The rows of R fall into several groups, and each row is roughly a mix of its group's hidden directions.
R:
[[-40 -14 -21 -11 -30  29 -13  16 -22 -32   8  29]
 [-11  41 -18  26   7  -7 -41 -37  -4  13  26  -5]
 [ -5   0  18 -29  -8   0 -35 -21  35  -9 -42  29]
 [-15 -47  12   6 -13  30 -13  14  11 -45 -14  21]
 [-20  14  14   4 -68   3  27  -9   8 -15   4  17]
 [  9  48 -18 -24   7 -18 -36  -8 -25 -27  23  -4]
 [-14 -12  22   0 -20  22  25  14 -50 -40 -15  -4]
 [ -3  26  20  -4 -26  42  21   0 -32 -38 -20   3]
 [-13 -42 -26  32  15   4  36  25  -9 -16  15 -24]
 [ -6 -41  14  -2  10  26 -11 -12   8 -51 -25  25]
 [ 21   9 -17  23   8  -7  42  10 -31  25  28 -34]
 [ 29   8  14   9   9  46  36 -23 -29 -20  13 -15]
 [-16  -1  -2  45 -17  19   4 -22  24  50  19   5]
 [ 30 -16  11   2  21  34  41 -34  -8 -29 -10 -11]
 [ 23   6 -19 -11   3 -23  48 -14  10  33 -15 -37]
 [ 18   3 -16  24  15  -2  41  16 -32   9  38 -32]
 [  3  48 -26 -21   1 -15 -31  10 -19 -42  11   5]
 [-10 -28   5 -11  11  23 -14 -10  28 -43 -40  25]
 [  9  19 -17 -18 -19 -46  18   0  -9  48  11 -23]
 [ 14  26 -11  11  -4 -23  22   8 -31  42  35 -27]
 [-34  -9  -5  39 -32  28   4 -15   9  35  19  16]
 [-41 -13  15 -51  11  32   0  12  20  19   9  10]
 [ -9  -2   3  -5  31   9 -21  40 -19  19 -34  42]
 [ -4  33   2  30   4  -5 -25 -28  14  40  39 -10]
 [-25   5  26 -22 -44  31  33   7  13 -23  15  -3]
 [-22  15 -10  -5 -16 -35 -43  37  10  26  15  18]
 [-30 -24  11   9   5  16 -42  12  18 -38 -11  33]
 [-23 -50 -26  16   5  -2  21  24  24 -16 -27 -17]
 [ 48  -1  20  -3  35 -24  21  -7  26  28  -4 -22]
 [-11 -22  -8  46  18   0  12  33 -20  -7  44 -12]
 [  5 -47   8  23 -17  21  43  -6  17  28 -16   6]
 [ 30  22 -12   2  -2 -15  39  -8 -28  37  15 -34]
 [ 17  59  12 -26 -16  -7 -12 -20 -11  33  16   4]
 [-32  16   9  -8 -21   4 -54  26  17  -6   9  32]
 [ 26  14  23 -28   8  12  21 -61   5  -7 -18  -2]
 [-19  14   0 -17  45  37 -27  24 -18  15 -22  18]
 [ 47   9  11 -37  32 -33   7   6  -1  -7 -15 -23]
 [ -6  -1   3  30 -16  -9 -16  38 -37  15  48   4]
 [-50 -42  10  -1 -21  25   9  10 -20 -10 -21  18]
 [ 15  15  29 -25   2  32  -4 -52   8 -19 -22  16]
 [ 11 -10 -25  19  12 -46  -8 -17  45  24  20  -3]
 [-15   8   4   3 -65 -21   9 -21  17  13  -1  30]
 [ -4  16 -11 -42   5  -9 -16  20 -29 -54 -10   7]
 [-43  25  13 -26 -20  30  -5  14  37   7  22  10]
 [-33  15  16 -22 -46  31  -8   8   5   4 -22  32]
 [  6 -47  -3 -28  -2   7  26  26  -9 -31 -33  14]
 [-20  24   1 -10  -3 -28 -52  24  28  18 -15  19]
 [-12  12   6  -7 -20  23  16  13  64  16  27  -3]
 [-34  14  15 -29  16  58   1  16  -5 -15   6 -14]
 [-22 -30  17  12 -11  32 -32  18   1 -41  -7  28]
 [ 32 -12   3 -51  21 -15  21  26  -4 -25 -27   1]
 [-19   7   6  14 -26   8 -42  46   3   2  30  27]
 [-23 -52 -25  21  12  -6  26  22  16 -17 -15 -21]
 [  1  62  -3  36 -20  21  10  -1  -8   4  -1  27]
 [-34   5  -9  42 -39  24 -11  -8   3  20  31  13]
 [-29   0  17 -11 -64  12  26  -6  17 -16   7   6]
 [ -1 -43   8  -3   7  27  12 -31   8 -38 -39   9]
 [  0   6  37  24  31 -16 -10 -24  16  41  14 -28]
 [-20  29   7  -8 -16  20  12  19  57  12  29  11]
 [-40 -11  17 -26 -52   6  19  -6  28  -8  11   8]
 [ -7  33  23 -14  34 -32 -42 -10 -16   2  18 -22]
 [ 24  33 -38 -24   2  -8 -17   9 -10 -51  -4   4]
 [-10  28  -6  13 -19  14  21 -17  45  -3  42 -25]
 [ -8 -17  16 -16   5  17 -24 -22  30 -32 -45  27]
 [-10  13  21 -23   4  49   4   7 -45 -25 -23   1]
 [-11  28  29 -32  27 -30 -36   6 -20   2  21 -17]
 [  3  17  -8  27 -53 -28   4 -16  32  18   6  22]
 [ 46 -16   4 -45  26 -20  16  17   7  -2 -23 -14]
 [-31   8  18 -36  12  52  -4  11 -18 -25  -5 -13]
 [ 17   9 -17  31  27 -16  20   1  36  14  44 -21]
 [ 18 -29  -4  -6  11  33  41 -29   4 -32 -29  -8]
 [ 47  48 -15  -1  16 -25  -9 -15  13  13  22 -13]
 [  0 -31 -16 -14 -26  16  31  31 -10 -38 -21  26]
 [ 33  -7   5  19 -49 -46  20 -16  -4   1  10   7]
 [-19 -40 -17  39  22  -4  16  26 -23 -20  23 -15]
 [-23  -5  11 -28 -13   7 -37  -9  35 -19 -34  31]
 [ 17 -27 -14  15  17   7  54 -20 -27 -10  14 -26]
 [ 24   7  26  14  12 -14  -1  -9  27  52  29 -25]
 [ -2 -29 -24 -21 -20  22  29  28  -3 -30 -24  32]
 [-21 -20  -8 -25  24   1  -3  -2  54  24  30 -16]
 [  8  44 -22  -9  10 -16 -33  -6 -22 -48   5  -6]
 [ 55  18   4 -19  36 -31   6  -5  14   5  -8 -24]
 [  0 -15   6 -13  18  -2 -25  20 -45  14 -41  34]
 [-28   3  23 -12 -64  17  25   1   5 -18   5   9]
 [-59 -27  -2  14 -27  29  -2   4 -13   2  -2  27]
 [  8 -19  15  13  22  49   1 -12   4 -48 -23  13]
 [ 36  -3  -6  32 -32 -48   7 -19 -18  15  -5  16]
 [ -5 -19  17  -2  11  18  16  23 -48 -47 -11 -18]
 [ 12  32 -18  37 -32 -26   7 -26  30  16  12  15]
 [  8 -29  -3 -33  -2  -1  29  38  -6 -32 -36  15]
 [ 28   0 -25  20  51 -24 -31  -5 -15  19 -17   2]
 [ 23 -12 -13   0  74   2 -10  12  -8   7  -2 -15]
 [-31  13  15 -30  26  55  -1  22 -13 -15  -4  -4]
 [-47  -2  -5  25 -37  33  -8  -5  -1  17  27  21]
 [  1  47   2   8  22 -20 -40 -31  -6  13  19 -24]
 [ 13  38  18 -42 -27   4 -24 -28  11  15 -10  24]
 [ -4 -37 -17  41  22   1  25  29 -22 -16  23 -18]
 [ 23 -20   3   6   9  32  49 -32 -23 -23   3 -17]
 [ 16 -16  -9  -8  68  17 -15  12 -10   6  -1 -27]
 [ 44  -8  19   9  26 -24  18  -2  31  39   4 -20]
 [-58  -4  25  20  -3   9 -32 -19 -16  22  13  -6]
 [ 41   1  13 -47  22 -22   9  20   2 -10 -26 -25]
 [ 17  40  -1 -39 -16 -18  15 -30  12  36 -12 -16]
 [-34 -21   9   2   3   0 -48  13  21 -30 -11  35]
 [ -2  -6 -33  -5 -32  24  22  19 -11 -44  -6  34]
 [-15  19  19  11 -59   9  26   0 -25 -26  -1  14]
 [ -7   0 -12 -42  -3   0  -1  29 -26 -52 -19  16]
 [-50 -20  -9  -4 -17  24  -1  12 -24 -34 -13  30]
 [-27  14  -2 -27  48  48 -17  10  11  -3  -6  -8]
 [-22  -1 -19  29  -2 -16 -23  62  -4  10  21   0]
 [-45 -23  17 -47   0  31 -13   4 -22  -1 -13   3]
 [ 28   0 -23  20  62 -16 -22  -1 -14  18 -10  -2]
 [-19 -14  25  17  -6  28 -42  23 -12 -36   8  27]
 [ 44  -2  24  -9  34 -26  13   4  27  27  -3 -27]
 [ 31 -21  -2   4  26  12  49 -34 -17 -16 -13 -20]
 [ -3 -46   6 -19  -9  12  31  26  -8 -25 -41   9]
 [-46 -15  -4  -1 -23  19  -6  22 -26 -43 -14  19]
 [ 12   0  43   7  31 -22  -6 -16  13  42  11 -33]
 [  3 -63   3 -27  21 -21 -16   1 -22   3 -10 -21]
 [-31 -50  16 -11  -7  23  19  13 -15 -21 -34   8]
 [  4   2   0   5 -24 -26  23  -4  54   5  44 -10]
 [  0  24  28 -16 -33  44  17   9 -30 -25 -14   7]
 [  6 -42   4 -16  15 -22 -22   8 -47  -3 -36   9]]
One row of each group comes first, with its name. Which group is each row after those in?
[  1  40  23 -29  -6  20 -40 -18  19  -8 -16  30]
<3>
[ -5  25 -34 -19 -10  -1 -14  19 -21 -54   5  25]
<93>
[ 29   9 -19  43  22 -22  13   6  34   0  30 -23]
<119>

[-46  21  15 -23 -33  26   8  12  30  -6   7  24]
<119>
[-41 -36   3  -3 -21  22   8  21 -19 -33 -28  16]
<93>
[-25 -54   9 -22  -7  16  15  20 -16 -20 -31  12]
<93>
[-14 -41  18  33 -14  25  26  -9  22  38  -9  -3]
<93>
[ 16 -15  15   2  19  45  27 -37   0 -38 -15  -2]
<3>
[-12  23  23 -28   4  46  -4  11 -41 -29 -10  -3]
<119>
[-48  -7  -9  40 -32  30  -9  -7   5  17  15  18]
<93>
[-38 -48   9  -9 -11  23  12  13 -18 -22 -32  13]
<93>
